Each named turn below is shown by a few rows before and after it. Which turns, in which order, take the first row of each later pair to the second? The first pair is answered.
fale (before -> after):
[.11 .01 .17 -.08 -.25 -.06 .07 -.15 -.09 .04 -.10 .07 -.04 -.09 .09]  ->  [.20 -.01 -.09 -.05 -.02 .08 -.01 -.20 -.06 -.04 -.08 .16 .01 .20 -.11]
[.00 -.07 -.03 .01 .04 .09 -.02 -.05 .10 .03 .03 .05 .10 -.13 -.05]  ->  [-.04 -.07 .03 -.05 -.03 .09 .01 -.03 .10 .07 -.02 .02 .05 -.15 -.04]
[-.13 -.03 .18 -.05 -.11 -.18 .05 .16 .02 .07 -.01 -.13 -.14 -.23 .24]  ->  [-.02 -.15 -.14 -.12 .20 .04 .00 .08 .05 .03 -.14 -.06 -.13 .28 -.18]
lurum (before -> after):
[.12 -.20 -.07 -.04 -.13 -.04 -.08 -.07 -.39 -.02 -.10 .02 -.19 -.15 .04]  ->  [.05 -.20 -.06 .02 -.11 -.03 -.09 -.05 -.39 -.03 -.05 .01 -.17 -.24 .09]
[.42 -.16 -.16 .18 -.18 -.09 .10 -.11 -.23 -.21 .38 .08 -.03 -.03 -.02]  ->  [.32 -.20 -.12 .28 -.17 -.06 .07 -.08 -.17 -.19 .44 .07 .03 -.16 .02]
[-.15 .16 .00 .19 .17 -.05 -.18 .24 .15 -.11 .31 -.03 .13 -.02 .12]  ->  [-.24 .15 .03 .18 .13 .05 -.17 .16 .29 -.05 .21 .04 .21 -.04 .07]
zolu (before -> after):
[-.04 .21 .16 .06 -.26 -.34 .04 -.03 .09 .01 .20 -.11 .22 -.15 -.04]  ->  [-.07 -.30 .05 -.03 -.25 -.02 .17 -.05 -.02 .18 -.07 -.11 .06 -.33 -.19]
[-.01 .05 -.02 .19 -.09 .16 -.06 .00 .25 .04 .30 .10 .24 -.07 .04]  ->  [-.05 -.15 -.05 .17 -.10 .26 .03 .01 .20 .11 .20 .07 .16 -.20 .00]
[-.16 .27 .30 -.02 -.36 -.05 -.04 -.06 .38 .09 -.01 .10 .28 -.04 .08]  ->  [-.27 -.16 .25 -.07 -.36 .17 .09 .00 .27 .20 -.16 .06 .12 -.29 .03]
Futo (before -> after):
[.12 .04 .16 -.24 -.30 -.01 .05 -.07 -.26 .00 -.20 .06 -.02 -.16 .06]  ->  [-.07 .16 .01 .07 -.02 .13 -.18 -.10 .06 -.12 .13 .22 .36 -.18 .02]
[.10 .27 .11 .17 -.08 -.15 -.10 -.12 .07 -.13 .30 .06 .21 -.11 .15]  ->  [.24 .20 .18 -.02 -.20 -.28 .06 -.02 -.18 -.09 .14 -.09 -.07 -.09 .19]
[-.09 -.07 -.09 -.08 .01 .19 .03 -.03 .14 .08 .02 .11 .13 -.27 -.01]  ->  [-.01 -.09 -.15 -.06 .12 .06 .04 .18 -.07 .00 .18 -.06 -.07 -.23 .08]
[.01 .18 .00 .17 .04 -.01 -.07 -.17 .08 -.03 .11 .16 .21 .07 -.01]  ->  [.13 .12 .01 .04 .02 -.21 .04 .04 -.23 -.07 .13 -.07 -.14 .11 .07]
Pairs:
Each pair is 2 to 3 turns apart.
[.01 -.30 -.05 -.12 -.10 .18 .15 -.08 -.10 .11 -.27 .04 -.12 -.04 -.07]  ->  [.14 -.27 -.08 -.11 -.06 .09 .16 .01 -.26 .05 -.18 -.04 -.23 -.01 -.01]	lurum lurum
[.24 .05 .15 -.09 -.25 .01 .06 -.17 -.16 .00 -.05 .14 .01 -.19 .12]  ->  [.21 .08 .01 .03 .00 -.09 .00 .07 -.26 -.14 .22 .01 -.09 -.14 .18]	Futo lurum Futo
[-.02 -.07 .12 .09 -.10 -.03 -.02 -.11 -.02 -.13 .21 .23 .16 -.15 .19]  ->  [-.08 -.10 .10 .08 -.04 -.07 -.02 .04 -.06 -.14 .26 .13 .07 -.17 .24]	lurum Futo lurum
[-.06 .13 .04 .02 -.01 -.18 .00 .15 -.06 .02 -.05 -.18 -.21 -.02 .06]  ->  [-.04 .09 -.13 .07 .16 -.09 -.06 .17 -.04 -.06 .03 -.13 -.17 .09 -.05]	fale lurum
[.22 -.05 -.16 .03 -.16 -.03 .12 -.15 -.13 -.24 .07 -.14 .04 .20 -.13]  ->  [.13 -.09 -.14 .15 -.09 -.05 .09 -.01 -.15 -.28 .28 -.18 .05 -.01 .01]	lurum lurum
[.14 .26 .00 -.13 -.08 .01 -.08 -.30 .06 -.02 -.09 .11 .13 .30 -.17]  ->  [.22 .22 .01 -.22 -.08 -.11 .01 -.16 -.16 -.04 -.06 -.05 -.11 .31 -.12]	Futo Futo
[-.14 -.19 -.05 .07 .13 .16 .03 .07 .08 .07 -.03 .06 .00 .02 -.07]  ->  [-.17 -.15 .09 .00 -.03 .11 .09 .07 .10 .14 -.14 .03 -.06 -.04 -.01]	lurum fale fale
[.12 -.29 -.19 .06 .18 .12 -.01 -.02 -.20 -.07 .11 .05 -.04 -.02 -.05]  ->  [.03 -.01 -.12 .19 .19 .03 -.13 -.03 .00 -.13 .31 .10 .19 -.03 .05]	zolu lurum lurum
[.18 .11 -.04 -.08 .03 -.09 -.07 -.05 -.07 -.10 .07 .04 -.01 .19 -.08]  ->  [.22 .07 .03 -.11 -.12 -.12 -.01 -.07 -.14 -.08 .00 .03 -.07 .08 -.03]	lurum Futo lurum
[-.03 .19 -.03 .09 -.03 .11 -.17 -.10 .20 .05 -.02 .09 .10 .11 .04]  ->  [.05 -.04 -.08 .00 -.03 .22 -.07 -.13 .09 .10 -.21 .09 -.03 .11 -.07]	zolu zolu lurum
[.25 .06 .00 -.06 -.06 -.10 .05 -.04 -.17 -.04 -.12 -.04 -.13 .16 -.05]  ->  [-.04 .17 .16 .11 -.15 -.10 .01 -.03 .08 .01 .02 .01 .10 -.19 .15]	lurum Futo zolu
[.29 -.14 -.07 -.04 -.07 .04 .06 -.15 -.14 .04 -.10 .01 -.27 .07 -.01]  ->  [.23 -.10 .02 -.01 -.16 -.03 .09 -.13 -.15 .05 -.06 .00 -.27 -.10 .12]	fale fale
[-.20 .11 -.03 .19 .16 .07 -.03 .07 .16 -.10 .22 .01 .15 .01 .08]  ->  [-.26 .11 .08 .05 .05 -.06 .10 .23 .09 -.04 .12 -.14 -.05 .00 .15]	lurum fale Futo
[-.13 -.14 -.08 .17 .09 .10 .08 .31 .00 .06 .08 -.07 -.09 -.15 .02]  ->  [-.19 -.13 -.05 .18 .03 .20 .05 .16 .15 .12 -.01 .05 .07 -.20 -.02]	Futo Futo
[.23 .33 .02 -.12 .13 -.21 .12 .10 -.11 -.12 -.02 -.14 -.15 .31 -.17]  ->  [.29 .37 .06 -.13 .01 -.13 .11 -.11 -.03 -.09 -.15 .01 -.02 .33 -.22]	Futo lurum
[-.24 -.12 .12 -.05 .11 -.06 .21 .13 .12 .06 .25 -.05 -.12 -.23 .16]  ->  [-.21 -.14 .21 -.19 -.09 .02 .29 -.06 .19 .16 -.05 .03 -.09 -.17 .06]	Futo lurum
[-.06 .02 .07 .15 .10 -.09 -.09 -.06 -.15 .00 .16 -.07 -.06 -.34 .28]  ->  [-.10 -.05 .12 .09 .04 -.09 -.01 -.06 -.16 .07 .03 -.09 -.15 -.36 .28]	lurum Futo
[.15 -.10 .00 -.12 -.05 -.06 .06 .01 -.23 -.03 -.07 -.06 -.27 -.07 .00]  ->  [.07 -.05 .07 -.02 -.15 .09 -.03 -.25 .01 .00 -.09 .17 .07 -.23 .01]	fale fale Futo
[-.25 .05 .04 .16 .02 .05 -.07 .13 .22 -.04 .17 .04 .16 -.19 .13]  ->  [.02 .17 -.05 .05 .04 .08 -.12 -.14 .23 -.10 .01 .16 .25 .22 -.09]	zolu zolu lurum
[.20 -.01 -.10 -.01 .09 .08 -.05 -.11 -.20 -.16 .11 .08 .00 .10 -.09]  ->  [.00 .08 .05 .10 .01 .10 -.10 -.15 .04 -.11 .15 .15 .21 -.11 .00]	zolu Futo Futo
